(in the rows, 128 means zero)
Named turns come first, each shown by rows before and after it. Which turns, in which order, take the first row of each pair that follows to the second? Write the first one first, as in the answered first pair.
tedop (before |-> after):
[112 183 171 186  82 126 161 132 159 125 178] |-> [ 92 148  57  88 120  78 120 135 176 112 176]
[121 171 127 130 110  96  92 166  63 148 162] |-> [129 171 153 164  95 106 119 142 118 108 202]
[101 126 116 112 155 108 139 115 158 104 132] |-> [ 96 135 130 117 154 114 130 132 105 144  93]
Repit (before |-> after):
[151 125 161 139 148 164 155  96 141  98 144] |-> [139 124 101  82 163 126 109 139  95 115 141]
[147 148  88 115 104 137 131 123 183 112 153] |-> [178 142 108 134 101 167 116 136 142 103 152]
[133 111 121 133 129 127 125 135 113 127 132] |-> [120 119 120 134 128 121 138 119 138 132 137]
bim (before |-> after):
[149  96 137 125 154 187 110 122  85 134  63] |-> [139 114  84  96 147 141  63 167  77 111 123]
[113 152 155 148 124 120 147 123 136 146 139] |-> [127 149 157 152 123 132 140 135 121 132 150]
[149 138 133 150 130 126 117 149 119 124 152] |-> [122 144 116 136 130  99 129 143 147 146 142]
vof (before |-> after):
[178  61 114 105 171 160 130 113 104  89 100] |-> [168  65 132 122 160 162 162  85 149  84 111]
[174 116 137 163 126 159 128 102 148  69 160] |-> [159 130 127 162 115 136 129 104 163  69 178]
[129 150 159 153 107 120 139  96 157 122 127] |-> [113 167 143 144 105  96 129 113 156 127 144]
Pairs:
Each pair is 2 to 3 turns apart.
[ 97 108 109  79 141 115 141 135 132 155 110] |-> [141 102 128  97 136 146 114 165  88 119 137]  bim then bim
[106 115 141 133 131 126 135 121 138 140  61] |-> [100 124 144 138 126 118 143 113 169 130  80]  vof then tedop
[162  97 139 138 143 170 135 115 107 128 112] |-> [132  93  96 105 154 132 138 103 140 146 102]  Repit then vof then vof
[140 149 163 141 122 178 126 187  79 142 129] |-> [133 135 129 124 118 153 127 164 161  78 196]  tedop then vof
[135 157 181 187  86 147 134 149 130 104 185] |-> [141 134 100 109 120 125  78 188  52 132 141]  Repit then vof
[ 88 134 158 141 128 128 178  92 191 133  98] |-> [136 108 178 146 144 178 157 109 121 130  70]  Repit then Repit then bim
[127 151 121 119 127 103 127 193  83 152 141] |-> [138 124 119 103 146 120 143 174  76 161  95]  vof then bim then vof
[142  98 101 100 135 130 102 122 124 112 135] |-> [157 102 134 119 131 150 108 125  95 121 119]  Repit then Repit then tedop
[116 156 158 167 113 117 138 121 163 149 153] |-> [119 126  90 109 139 100 104 127 165 118 167]  bim then tedop
[165 104 165 145 125 177 139 105 127  70 127] |-> [ 77 159 119 105 113  83 140 120 126 171  96]  Repit then tedop then Repit
[137 145 105 118 131 138 103 174  84 108 102] |-> [ 97 151 125 127 130 131 162 115 151 134  71]  tedop then Repit then bim
[104 146 188 173 105 142 186  96 165 149  77] |-> [ 81 158  72  90 111  59  96 171 139 124 148]  bim then Repit
[104 122 127 141 136 107 114 125 149 120 168] |-> [131 111 138 141 147 140  99 141  91 123 140]  bim then Repit
[ 99 147 178 140 114 119 165 119 173 119 107] |-> [152 117 186 138 129 170 137 135 118  91 101]  tedop then Repit
[153 116 103 100 119 145  88 155  80 129  99] |-> [ 91 141  96  99 106  93 131 115 181 140 119]  Repit then vof
[145 139 134 141 102 128 112 148 133  90 164] |-> [109 145 140 133 113 113 148 123 133 162  85]  tedop then bim then tedop
[121 132 112 117 118 117 111 130 148 112 163] |-> [147 128 122 123 121 140 103 143 112 110 160]  vof then Repit then Repit
[123 134  84  95 138 102 110 139 112 141 142] |-> [107 140  92 101 132  91 122 127 134 153 139]  Repit then vof then tedop
[178  89 129 122 145 175 129 108 117  83 123] |-> [151 132 134 122 129 139 106 160  50 144 107]  bim then tedop
[114 160 104 111 111  94 146 152 109 202 117] |-> [120 133 113 123 113 116 185  94 197 149 137]  vof then Repit then tedop
[153 134 124 129 128 129 153  91 170 132 116] |-> [156 128 100 103 143 124 125 119 121 153  95]  tedop then Repit then Repit
[162 117  91  77 130 138  82 132  79 103 135] |-> [148 144 100  86 121 119  81 152  62 137 135]  tedop then bim then vof
[105 130  90  92 128  76 115 146 119 150 126] |-> [133 125 180 164 114 145 167 103 136 140 103]  vof then bim then tedop
[118 116  78 123 128 123 131 120 165  99 141] |-> [122 138 109 140 124 132 120 155  81 153 100]  vof then tedop
[ 92 119 120 120 116 109 154 138 166 113 146] |-> [ 99 103 115 114 129 117 157 130 170 109 136]  tedop then Repit then tedop
[142  93  90 102 128 108 112 133 161  83 154] |-> [128  99 128 114 132 123 151 111 132 159  59]  bim then tedop then vof
[142 109 149 132 152 171 130 112 117 163 103] |-> [101 130 112 118 136 118 130 106 183 146 157]  bim then Repit
[149 143 157 175 101 158 132 122  81 124 151] |-> [114 114  94 122 121 120 151  75 173 105 154]  tedop then bim
[136 164 122 172  97  87 112 159 152  75 228] |-> [ 92 125  57  82 151  61 130 131 119 188  73]  tedop then vof then bim
[137 121 128 148 115 130 132 122 184  70 165] |-> [ 89 153 108 116 116  81 120 154 120 169  99]  tedop then tedop then Repit
[115 171 152 171  92 106 126 166  96 140 130] |-> [137 136  93 129 112 104  94 171 108  86 164]  tedop then Repit then tedop
[162 103 142 143 125 154 145 114 113 156 112] |-> [146 107 138 143 120 142 160  99 142 158 114]  Repit then Repit
[123  95 177 179 144 142 182  69 122 115  96] |-> [113 126 189 205 121 123 178  88 126 109 146]  vof then vof then bim
[168 149  79  61 144 127 102 138 122 117 124] |-> [181 161 146 125 117 156 138 115 168  83 165]  tedop then tedop
[ 75 158 107  87 128  85  87 166 113 170 105] |-> [119 170 169 143 112 135  80 186  71 144 134]  Repit then vof then Repit
[119 111  75  99 140 102 131 104 181  92 142] |-> [159 120 124 147 126 143 120 115 158  58 181]  Repit then bim then Repit
[141 124 155 156 122 158 153 100 166  82 161] |-> [140 108 142 135 137 161 164  81 174  90 130]  tedop then Repit
[119 138 103 118 129 120 105 145  65 143 112] |-> [144 139 152 168 114 154 121 134  77 108 141]  bim then Repit then bim
[145 124 176 166 133 160 162 103 141 130 114] |-> [149 146 181 172 121 153 137 134 108 134 136]  Repit then tedop
[157  98  84 114 135 150 126 139 160  59 152] |-> [125 108  54  85 142 113 123 145 166  96 131]  bim then vof then vof
[148 110 107  78 151 104  94 146 110 110 151] |-> [144 131 184 126 141 131 138 127  90 163  93]  vof then bim then tedop
[163 113 159 156 103 151 111 126  71 110 149] |-> [111 119  76  94 117  77 103 125 107 135 146]  vof then Repit
[114 100 115 120 150 143 131  90 180 134 115] |-> [102 134 151 154 126 138 141 100 173 157 122]  tedop then tedop then vof
[148  95 115 129 150 138 145  72 150  84 139] |-> [140  96  94 112 154 125 140  78 152  91 139]  Repit then Repit
[127 131 102  97 137 113  97 162  84 141 112] |-> [132 156 176 173 107 141 134 143 116 126 141]  tedop then vof
[104 128  85  76 134  84 142 110  95 131  82] |-> [138 167 167 163  93 120 138 143  67 108 140]  tedop then vof then bim
[118  75 143 102 139 118 179  49 194 104 138] |-> [172  44 126  76 163 157 128  96  96  89 121]  Repit then vof then tedop
[168  86 101 116 177 154 137 124 117 128  77] |-> [179 113 155 168 150 168 131 150  82 127 106]  bim then tedop
[136 120 129 108 146 159 124 145  97 158  80] |-> [142 125 144 122 139 167 123 149  89 151  88]  Repit then tedop then Repit
[ 93 136 120 110 155 131 165  90 162 143  97] |-> [144 142 128 128 142 152 101 153  96  85 174]  Repit then vof then bim
[148 111  90  85 130 130  73 164  77  93 163] |-> [173 109 147 140 119 174  97 148  80  72 167]  Repit then Repit
[147 102  68  85 143 106 117 112 118 135 113] |-> [175 107  90 109 138 132  98 130  91 108 138]  Repit then bim then tedop
[102 168 158 166 102 116 135 145 127 155 138] |-> [ 94 153 122 139 108  95 134 134 170 130 161]  Repit then Repit then tedop
[146 149 209 180 116 170 147 107 120 147 128] |-> [153 140 129 134 122 133  84 153 117  82 209]  bim then vof then tedop
